Look-ups in named tables: a row name and a column name give one cell, copied from the table.

vazaguf:
|  | duveg | gaputi | teb | sepivig | daded | zomule | detu | til | nepapo |
|---|---|---|---|---|---|---|---|---|---|
| vuzep | 162 | 135 | 198 | 108 | 182 | 129 | 121 | 166 | 183 |
| vab | 154 | 59 | 215 | 26 | 176 | 140 | 136 | 219 | 138 |
| met | 159 | 151 | 191 | 117 | 171 | 130 | 129 | 163 | 187 |
| bolunu | 148 | 124 | 171 | 163 | 161 | 210 | 191 | 167 | 153 |
| vupek | 155 | 158 | 194 | 124 | 187 | 128 | 129 | 160 | 183 |
| leb | 142 | 88 | 190 | 87 | 175 | 173 | 165 | 194 | 145 |
| seza | 139 | 85 | 169 | 129 | 152 | 209 | 191 | 191 | 150 |

What is the nepapo of bolunu in vazaguf?
153
What is the daded of vupek in vazaguf?
187
What is the zomule of leb in vazaguf?
173
What is the til of vab in vazaguf?
219
What is the zomule of vupek in vazaguf?
128
What is the til of vupek in vazaguf?
160
What is the nepapo of leb in vazaguf?
145
What is the zomule of seza in vazaguf?
209
What is the gaputi of seza in vazaguf?
85
What is the daded of seza in vazaguf?
152
What is the gaputi of vuzep in vazaguf?
135
Which row has the largest nepapo? met

mepegat:
|  | bepo | lut | dotapi | lemivip | foz |
|---|---|---|---|---|---|
| nonapin | 68.242 | 57.593 | 44.561 | 23.357 | 56.904 |
| girabi | 62.977 | 54.486 | 44.364 | 32.135 | 54.356 |
| zipuvez | 61.614 | 53.811 | 42.908 | 34.642 | 53.234 |
| kilapi | 46.627 | 50.174 | 43.346 | 49.081 | 45.750 |
| zoka | 33.998 | 43.027 | 83.308 | 55.487 | 52.528 |
| sadokev | 49.497 | 48.581 | 51.187 | 48.045 | 49.958 |
| bak | 42.134 | 45.867 | 67.378 | 51.406 | 51.485 |
| gogipog | 57.314 | 49.601 | 33.182 | 48.408 | 48.273 |
| misir | 46.212 | 50.122 | 43.829 | 49.222 | 45.689 |
| didade | 65.474 | 55.028 | 44.038 | 29.942 | 55.529 |
| baniza | 63.459 | 54.668 | 43.476 | 31.847 | 54.311 |
| rizenot | 52.109 | 49.356 | 44.668 | 47.491 | 49.189 |

girabi, foz => 54.356
rizenot, lut => 49.356
kilapi, foz => 45.750
zipuvez, foz => 53.234
nonapin, foz => 56.904
misir, lemivip => 49.222
nonapin, lemivip => 23.357
didade, dotapi => 44.038
didade, foz => 55.529
rizenot, foz => 49.189
zipuvez, dotapi => 42.908
misir, foz => 45.689
didade, bepo => 65.474
bak, lemivip => 51.406
baniza, dotapi => 43.476
bak, lut => 45.867
zoka, bepo => 33.998
baniza, foz => 54.311
Which row has the largest lemivip? zoka

bunozu =
         zovav  tiretup  goti  gopet  dezin   bal
lemez     -595      484  -127    168   -262  -142
zet       -343      479  -326   -170   -207   207
zif       -226       84  -489    -28   -494  -485
vur       -543      618   -88   -257   -124    76
bef       -152     -370  -360   -410   -343  -320
difu      -949      653    94    -62   -344  -259
zav       -524      461   267   -289   -225   202
dovisop    927      359  -168   -726   -510   219
befig      364     -250  -154   -978   -676   163
tosa       217      778   171    309   -397    77
gok        -26      563  -120    -56   -339   796
rasod     -174      329   162     58   -501   215
dogosom    665      -30   -34   -900   -446   152
patifa    -716      810   267    334   -413   -64

gopet of dogosom: -900
bal of zet: 207
zovav of vur: -543
dezin of gok: -339
bal of rasod: 215
tiretup of zif: 84
dezin of vur: -124
dezin of tosa: -397
tiretup of patifa: 810
gopet of bef: -410
tiretup of bef: -370
zovav of bef: -152
dezin of zav: -225
goti of tosa: 171
zovav of zet: -343
goti of zif: -489
zovav of zav: -524
goti of zet: -326
goti of befig: -154
dezin of zet: -207

feme:
,goru,sek,poz,zusodaf,sib,kud,vunituz
lizer,8.8,4.4,8.3,5.8,1.5,5.5,5.7
dak,10.0,5.1,8.3,6.1,0.6,4.7,7.4
dava,9.3,5.0,7.7,6.1,1.2,4.6,8.6
nezi,9.1,4.1,8.3,5.8,0.6,5.3,6.7
lupegiz,9.4,4.8,8.5,5.7,0.6,4.3,7.0
gafemen,9.3,4.9,8.3,5.8,0.3,4.8,6.5
vuga,9.4,4.4,8.1,5.8,0.4,4.6,8.3
dag,9.1,4.3,7.3,6.3,1.5,5.6,8.7
pegu,8.4,4.0,6.9,6.1,1.6,5.5,9.3
dase,7.8,4.3,6.4,6.1,1.6,5.5,9.8
tuki,9.3,3.9,8.1,5.8,0.1,5.1,7.7
pokura,8.7,5.1,8.4,5.7,2.3,5.0,5.6

dava, sek: 5.0
pokura, goru: 8.7
lizer, kud: 5.5
lupegiz, kud: 4.3
nezi, poz: 8.3
nezi, goru: 9.1
lizer, sek: 4.4
vuga, kud: 4.6
lupegiz, zusodaf: 5.7
dak, zusodaf: 6.1
lupegiz, vunituz: 7.0
gafemen, sek: 4.9

